Each named turn below is shown by a few rows before and after it. Which turns, in which order, take the first row of each later pair to the second? The first pair is answered.
turn k129:
1.0  8.0  -4.1  -12.1  4.1  -5.3  5.9  -2.6  2.9  -7.8  -8.8  3.8  -5.4  -14.6  5.6  4.7  -5.1  1.7  2.1  1.6  7.3  10.7  -12.6  3.9  -6.3  -15.2  12.6  8.9  -4.3  4.7  -7.8  -11.0  9.0  16.9 |-> -3.3  10.1  -5.1  -4.3  -5.8  1.5  2.8  -10.6  14.1  -7.2  -9.8  4.4  -3.3  -3.6  1.2  11.5  3.5  11.7  5.5  -4.8  4.8  14.9  -7.9  20.3  -5.0  4.9  12.2  8.0  -5.0  11.6  5.7  -0.8  3.5  -0.6
1.3  9.0  -11.9  9.4  -5.6  0.6  -3.9  -12.9  -0.3  -7.6  -14.5  1.2  -0.5  -15.1  -1.7  -6.3  -6.4  1.1  7.0  -3.3  6.1  28.5  -6.7  9.5  -1.9  3.6  11.7  -3.0  3.7  10.4  -4.1  6.2  5.1  2.4 |-> 2.6  6.3  -14.8  10.4  7.5  0.3  0.3  -11.2  9.9  -11.5  -13.3  0.7  2.1  -2.6  5.3  -10.8  -11.0  1.8  2.3  -4.0  6.3  25.5  -2.3  7.2  0.6  2.0  10.1  -6.8  1.7  13.4  -10.8  10.0  1.8  -7.2
9.9  -7.9  25.9  8.4  -26.5  -10.5  -19.2  19.5  6.6  -6.5  -25.3  4.9  12.3  -11.1  -15.1  3.5  28.8  5.5  -9.8  -11.8  11.5  -3.9  -12.4  16.3  8.0  -6.7  -9.5  11.7  -9.1  0.1  -15.7  -17.1  2.2  27.3 |-> 9.9  -12.2  20.0  14.6  -13.5  -10.6  -9.1  17.2  35.7  -13.8  -25.4  1.9  16.0  16.5  -5.8  7.4  27.6  10.1  -12.8  -15.7  10.5  -4.3  0.6  22.6  16.9  3.3  -19.8  -1.9  -16.7  6.0  -15.6  -1.0  -10.5  -3.3
turn k562:
19.8  25.1  7.0  7.7  -22.3  5.2  -12.9  20.1  -1.8  13.2  -32.4  4.4  -0.2  32.7  0.4  -7.5  -8.3  -27.7  7.0  -4.1  -1.5  -0.1  -1.2  13.1  7.4  2.1  -3.2  3.9  11.4  11.3  -7.5  11.1  2.6  -17.4 |-> 6.3  18.0  13.5  7.7  -14.2  7.4  -11.8  12.9  -4.0  13.9  -11.6  2.4  -0.8  41.8  7.1  -8.5  -5.0  -29.6  8.3  -4.2  -12.9  -7.0  7.1  -4.2  3.9  7.7  -3.1  -7.7  14.8  -1.6  5.0  24.2  -7.1  -31.3
-12.3  0.8  2.0  8.3  -23.1  1.0  -16.8  -1.4  -23.8  13.7  9.2  -0.2  11.3  -0.4  -12.3  -2.8  6.7  -18.4  3.7  2.7  1.9  1.4  -3.4  -8.8  -3.1  10.2  -11.3  -4.3  6.5  5.8  8.6  18.6  0.4  -7.2 |-> -14.0  -4.9  17.2  -1.9  -13.5  2.5  -9.4  -5.4  -19.8  12.4  23.4  -1.5  2.7  1.8  -7.6  1.7  8.6  -5.0  5.8  4.8  -10.5  -17.4  4.4  -17.6  -1.9  6.7  -8.8  -1.4  6.0  -8.2  14.6  12.8  -0.7  -1.3
-18.0  -0.4  -19.0  5.3  16.7  4.4  5.3  -19.9  4.8  -21.3  5.2  -2.7  1.9  -3.9  23.2  -9.6  -9.9  -3.3  6.7  0.0  6.4  25.7  4.7  -1.4  -9.7  0.8  15.5  -18.4  15.0  10.1  0.0  16.2  -9.7  -13.3 |-> -17.5  -7.2  -1.1  -8.6  32.3  5.0  14.7  -21.2  9.5  -21.9  19.0  2.0  -9.3  -2.3  26.6  -4.4  -6.0  11.3  1.8  4.5  -6.6  2.8  11.5  -8.2  -6.3  -0.2  14.5  -13.9  11.3  -4.4  5.2  6.7  -13.0  -3.6
6.0  -9.6  -4.6  -9.0  -15.1  8.4  10.8  7.2  8.6  6.9  10.6  -10.8  10.4  9.3  18.4  -2.5  15.0  -19.4  -10.1  -16.4  1.7  0.4  0.1  0.8  9.5  7.9  -19.6  -5.7  7.5  -4.3  12.9  22.3  2.7  -29.6 |-> 10.9  -13.2  4.8  -17.5  -8.3  7.3  14.3  7.5  14.3  7.5  16.2  -8.3  4.4  9.5  19.9  0.5  18.5  -7.7  -13.5  -13.6  -7.1  -17.3  1.1  -2.6  12.2  3.9  -21.8  3.0  1.4  -16.5  14.0  11.0  5.3  -16.4
turn k868:
0.8  13.7  -1.7  -3.6  -0.7  6.1  -10.8  -0.7  -5.8  -4.5  -8.0  18.1  15.0  -8.4  3.0  23.3  0.3  4.3  -4.8  -5.2  -13.0  -13.6  -9.0  -1.1  -0.9  -21.6  4.6  0.1  -12.8  -10.0  -9.5  -23.8  -3.6  18.1 |-> 1.5  16.8  -5.5  -2.2  -2.6  7.4  -13.0  0.9  -1.3  -7.9  -12.6  13.6  14.6  -7.1  2.2  24.7  -0.3  3.2  -4.0  -9.2  -9.5  -12.7  -12.0  6.0  1.7  -19.7  4.9  2.1  -14.9  -6.2  -6.7  -24.7  -1.6  15.9
-1.9  -11.0  22.3  -12.5  -15.3  -3.3  26.8  15.8  -18.7  11.2  -17.7  -19.4  13.1  -7.4  -13.4  -8.0  1.6  2.4  -16.5  -5.5  6.2  -48.0  -17.5  -21.7  20.7  -31.3  -18.7  -12.1  -3.8  -6.0  -8.0  -3.1  25.6  8.1 |-> -3.9  -3.3  23.9  -8.4  -33.6  -3.8  17.1  14.0  -22.6  15.2  -15.7  -18.4  14.6  -15.6  -21.6  0.9  7.7  12.5  -12.3  -11.2  8.2  -41.3  -23.6  -5.9  15.6  -21.9  -17.5  -1.8  -3.1  -4.4  2.5  -7.5  30.7  14.6
18.9  5.6  -6.2  1.8  -4.0  -9.4  2.2  14.0  0.7  7.8  -33.5  4.6  0.3  -3.3  -8.0  -2.0  -8.9  -11.4  -7.3  -6.3  17.1  4.4  -7.5  8.0  3.4  -15.9  -8.8  7.8  -5.4  19.8  -24.9  -15.7  14.0  10.1 |-> 19.1  -2.6  -5.9  -3.0  6.8  -10.6  6.9  16.5  -1.8  9.2  -26.8  2.8  1.2  2.2  -0.6  -9.8  -12.0  -16.7  -10.3  -2.1  14.9  -5.0  -2.9  -5.8  6.1  -23.8  -8.5  -1.0  -2.1  12.1  -29.9  -12.3  7.5  8.3

Each pair is 2 to 4 turns apart.
18.8  3.2  -19.0  1.4  -2.6  12.6  13.6  -12.5  19.2  10.4  -15.7  2.8  14.7  -3.5  -0.3  17.7  -0.3  -0.6  -15.4  -24.9  -1.6  11.5  7.3  24.3  10.5  1.2  -4.4  -20.4  -3.0  4.9  6.3  -8.8  10.8  -10.9 |-> 6.7  -2.0  -16.0  -3.4  10.4  12.8  20.3  -16.6  9.0  10.5  -2.4  -1.1  13.9  6.4  9.9  9.4  -1.1  -9.9  -15.4  -18.8  -7.1  6.8  13.4  4.0  10.8  -1.9  -5.6  -36.7  3.2  -3.2  6.4  3.9  -0.8  -22.5 -> k562 then k868
-13.2  6.7  9.3  -13.9  -27.6  -3.4  -29.2  4.0  4.0  33.8  20.8  13.1  9.5  -8.4  -11.0  -2.7  26.0  6.1  -8.9  5.9  -19.6  5.7  11.9  -20.6  -25.2  9.4  14.1  -10.7  7.4  -19.0  39.4  -0.3  6.9  11.1 |-> 3.0  9.5  8.2  -13.3  -33.9  -6.4  -29.7  13.7  10.0  34.6  0.6  16.9  6.5  -18.7  -17.9  1.8  26.8  8.6  -10.4  0.9  -11.1  7.0  3.1  -6.9  -21.2  -1.7  15.4  4.7  -1.4  -6.4  25.2  -16.2  20.4  28.8 -> k562 then k562
14.9  -10.1  20.3  6.9  24.2  4.2  37.5  17.5  23.0  10.6  -16.8  -5.4  -5.5  20.2  4.8  5.2  -7.3  4.6  14.1  1.9  -19.9  -5.8  8.8  10.8  -9.1  -13.2  -2.7  15.4  1.9  -1.6  -16.9  1.3  5.8  8.8 |-> 13.1  -11.9  14.8  8.0  21.3  -0.2  32.6  20.8  9.3  13.5  -19.5  -6.5  -0.9  20.4  3.4  -4.2  -10.0  -13.4  12.3  5.2  -18.2  -4.5  7.7  -3.5  -11.0  -25.6  -1.5  3.7  10.4  -0.5  -26.3  4.4  4.7  10.0 -> k562 then k868
-9.5  -1.2  0.5  -14.7  -1.7  3.9  -1.0  -21.3  -9.1  -16.6  17.7  -3.4  -13.5  -25.5  4.6  8.4  9.8  22.6  -2.9  2.2  -8.7  -17.3  8.6  -3.5  3.5  5.1  15.2  12.0  6.4  -22.9  -4.1  -6.2  12.0  25.9 |-> -7.6  -4.9  -9.7  -9.6  17.0  5.5  11.2  -19.4  24.3  -27.8  5.8  -9.7  -9.3  3.0  17.9  6.9  1.8  25.8  -2.6  -4.2  -5.0  -17.7  19.5  0.8  10.0  3.0  4.5  4.3  0.4  -16.2  -11.0  3.4  2.8  -1.7 -> k868 then k129 then k868
-1.5  -10.3  4.9  -12.5  23.1  -0.6  15.5  0.9  -1.7  5.6  8.1  -6.9  -6.5  -0.1  10.7  -8.0  0.9  -6.8  2.9  9.9  -10.3  -20.7  8.1  -27.4  -0.7  -17.8  -0.5  -2.6  3.8  -8.0  -15.3  -3.2  -1.2  10.2 |-> 4.2  -0.7  -15.7  10.6  9.7  -1.2  8.9  4.6  21.6  2.0  -22.4  -8.4  3.6  17.1  3.4  -5.8  -4.1  -11.2  2.9  -3.9  7.0  8.0  3.4  3.1  3.1  -5.3  -11.3  -5.7  -4.6  21.0  -18.6  5.8  -0.1  -15.8 -> k562 then k562 then k129 then k129
